Each path below is one point turned by a fixed rotation once a step. After each direction that follows a path, write how fast that rotation turns it, in degrees a step (0 if it stays still).
Each turn is a multiple of 5 degrees from 10 to 175, or 0.
Each row of a path follows its step; steps can be skipped.
Rotation 1:
step 0: [-87 -361 11 97 36 78 93 -241 -303 41 -44 267 -146 139 46 -199 68 127 -167 -74 55 -334 -126 57 -33 -45 -152 -184 -185 470 -112 241 -361 51 91 166 -274 -16 304 -240 -41 330 133 224 48 59 -94 -50]
step 1: [-57 -42 -157 -60 53 -176 -173 -173 183 16 -249 226 -6 -12 -201 18 243 -178 -314 311 -343 97 305 -341 -28 335 -6 86 134 -148 -137 -101 67 235 242 43 -109 -139 -86 -150 47 -79 369 -145 245 29 221 0]
step 2: [-66 -172 95 26 283 8 257 125 37 4 -211 -202 165 -279 -168 -76 208 -132 161 -12 -261 83 -264 248 -19 356 246 323 85 19 223 118 63 -242 -223 -56 -120 -226 -101 -14 -49 161 -71 134 -317 189 -56 -374]
step 3: [-386 -281 -213 4 253 -63 -320 241 -131 -256 -187 -53 136 302 16 58 -207 -162 -157 -362 -51 247 103 58 17 -133 246 -221 -156 222 28 100 -30 205 -108 17 -77 80 -115 104 247 119 -153 104 119 147 -83 323]
step 4: [179 187 226 144 157 6 339 -82 -195 330 -37 3 348 83 -23 227 -271 -248 168 -46 -43 -14 47 -445 -49 35 -106 2 127 136 -316 -83 -246 95 35 -181 -228 65 -299 -244 -237 110 71 103 142 -19 62 125]
step 5: [-252 25 -222 298 203 -94 -122 -151 -59 177 -88 -217 -58 -297 -38 295 -134 -270 -28 174 142 13 -62 18 434 133 -72 115 -102 -248 192 -191 178 -11 -79 341 -116 81 56 32 -24 11 73 -351 -277 -367 -78 -21]
step 6: [6 -144 192 -276 -93 -115 83 183 94 -104 -9 -257 -122 -271 22 -14 -117 -80 -183 93 202 -41 -268 -125 -29 -357 147 -83 -20 28 356 296 -62 160 -404 -44 -129 -14 1 -189 177 146 -171 250 394 -249 93 -187]
step 7: [48 229 -122 -227 -121 113 203 30 -112 43 -105 96 188 270 84 -42 151 104 104 254 -111 399 10 -305 93 -191 203 129 -472 178 -176 -103 15 216 19 120 98 -93 -73 194 9 -100 107 -136 214 -214 -479 68]
step 8: [-289 -5 274 130 -173 -74 285 -5 76 126 333 -120 -114 5 -184 -35 -87 -60 120 138 11 61 -28 151 153 118 59 -319 -149 99 -352 -7 139 -190 -256 1 -67 172 368 -285 -259 78 485 -77 -140 175 -36 -153]
[-80 136 51 -95 69 -71 32 -60 -26 -90 -45 -75 -22 71 53 67 42 -75 49 -71 -9 -21 86 31 -73 41 34 -35 5 27 59 -33 11 -127 2 -45 -47 29 30 -9 -27 -79 12 22 -3 52 -37 55] => 60
[-34 -61 51 7 -22 2 88 184 -36 9 -64 31 -84 34 -14 42 36 57 27 -93 -91 7 -37 -30 11 -46 103 -35 -52 87 -36 -83 48 -34 -23 -29 112 0 -51 12 7 -61 -69 -55 18 -2 14 -16] => 85
[-96 -141 -13 22 13 -69 -56 65 16 5 48 -14 -59 -1 74 -22 -67 37 28 -9 47 77 10 -2 -36 16 1 -2 61 3 -16 -113 -26 -42 1 152 -68 72 161 -16 22 4 -2 17 55 53 -17 -10] => 140
[-75 29 23 14 7 51 89 0 -15 -55 36 17 60 -24 -30 -57 10 43 93 -49 14 79 54 97 170 -2 -74 41 86 47 13 8 21 -63 23 45 -64 -3 -63 -16 58 -52 47 -92 -25 -48 11 -111] => 125
[-37 11 29 119 65 93 44 -23 34 -33 22 93 12 45 -39 41 -36 -71 40 -48 -14 -139 55 2 -74 -19 -64 63 -90 -25 -25 20 64 5 -21 129 71 100 5 -34 -11 -19 49 46 77 -20 39 -30] => 85
[12 75 50 15 45 -5 45 -81 -115 -8 -83 13 27 -37 17 -5 29 127 32 -44 12 -28 -80 17 -76 17 17 19 -41 -18 40 -108 -92 69 24 121 24 0 -23 74 46 102 6 -18 -75 17 -89 -53] => 155
Rotation 2:
step 0: [-86 177 -87 164 87 -173 -437 -98 -253 83 -310 12 32 103 67 111 165 136 8 -111 -131 122 -93 -307 132 -3 173 5 -109 -185 296 116 319 -247 -164 173 -130 -10 -257 73 -5 -60 13 -219 -24 42 -327 -293]
step 1: [108 52 -168 40 233 115 -452 0 -114 -87 -120 -85 124 -32 78 -71 191 251 -222 -10 -273 159 -290 -208 40 84 309 -8 -180 -96 136 69 49 -69 -173 380 69 158 -102 295 -95 -224 -248 -128 -161 -184 -160 -92]
step 2: [219 -109 -368 228 333 197 -230 19 -34 82 -128 28 135 -10 -137 -283 -97 14 -248 19 -259 118 -239 1 -131 20 240 -134 -148 42 -35 -163 216 212 -292 132 93 101 111 117 -188 -114 -282 16 -241 -182 -16 268]
step 3: [191 35 -236 102 182 88 -140 -99 -263 243 -199 -55 -56 -39 -66 -309 -108 -114 31 -54 -193 108 105 -14 -57 -54 155 -233 -31 -250 23 -119 304 163 -297 -420 97 95 140 4 -213 -4 4 202 -153 -105 136 425]
step 4: [-109 136 -58 77 -86 -79 -279 -111 -283 232 -198 -254 -123 202 139 -212 115 -148 -75 -137 -49 110 235 -270 32 -107 -17 -177 -93 -376 -191 266 25 96 -111 -410 186 170 12 -35 1 127 -93 226 -132 120 123 273]
step 5: [-365 35 -261 -40 -114 -55 -357 11 -40 231 -160 -249 13 357 -130 43 196 -17 -335 -264 95 62 135 -359 -143 -144 -135 89 -103 -278 -197 258 151 -83 -105 -81 -39 -2 -3 17 49 106 -90 -13 -92 301 -108 4]
step 6: [-267 124 -209 -258 76 227 -288 14 144 188 -15 -260 64 -40 -292 266 259 160 -330 -184 -94 -27 51 -230 -31 -68 189 255 8 -199 -46 57 287 -134 -91 -12 25 -43 239 278 -47 -94 25 -137 -89 145 -272 -109]
step 7: [-110 240 -5 11 332 123 -52 23 139 169 95 -289 50 -169 -220 163 121 52 -286 134 -331 -99 -52 33 83 -13 375 67 -75 88 -104 107 212 150 -75 -24 378 -43 367 227 15 0 -139 -121 -277 -42 -263 -40]
step 8: [-73 226 4 151 444 -270 202 172 -102 84 -15 -240 -41 113 -135 -50 -16 -30 -138 177 -305 -14 22 258 -160 24 206 -90 -284 71 105 85 306 142 -255 -164 215 -191 214 -10 -52 209 -14 -91 -297 -96 -105 139]
[-70 -18 -68 4 0 -64 32 -13 -13 -5 7 19 26 -1 -1 23 27 -37 98 -133 22 40 62 -71 25 40 -156 33 56 38 -49 -42 -81 -15 -39 -141 69 35 -44 39 -91 -5 -55 -59 -44 -53 -62 -36] => 60
[-30 4 56 25 36 -111 40 123 94 -74 -37 -12 -45 -11 -47 34 36 64 -31 -11 54 -17 113 60 87 45 -17 -23 4 -9 55 49 -37 97 79 -3 -78 -35 106 -52 -32 -82 21 -18 -62 7 -78 26] => 25
[60 18 -116 -28 67 -1 31 19 39 27 -51 -21 -36 22 41 -139 -11 22 -4 -55 50 -127 -27 -17 83 23 -77 -105 43 -58 11 -13 -19 -18 26 38 -75 32 31 59 -37 67 -89 109 62 -46 66 30] => 45
[45 40 16 -143 7 36 -8 -20 -52 -17 -6 -14 -34 -89 -4 34 43 69 92 -36 -12 9 58 11 14 9 51 31 37 -112 132 -55 59 -92 -23 -91 -55 -8 3 62 -65 -58 136 16 48 -38 19 9] => 125
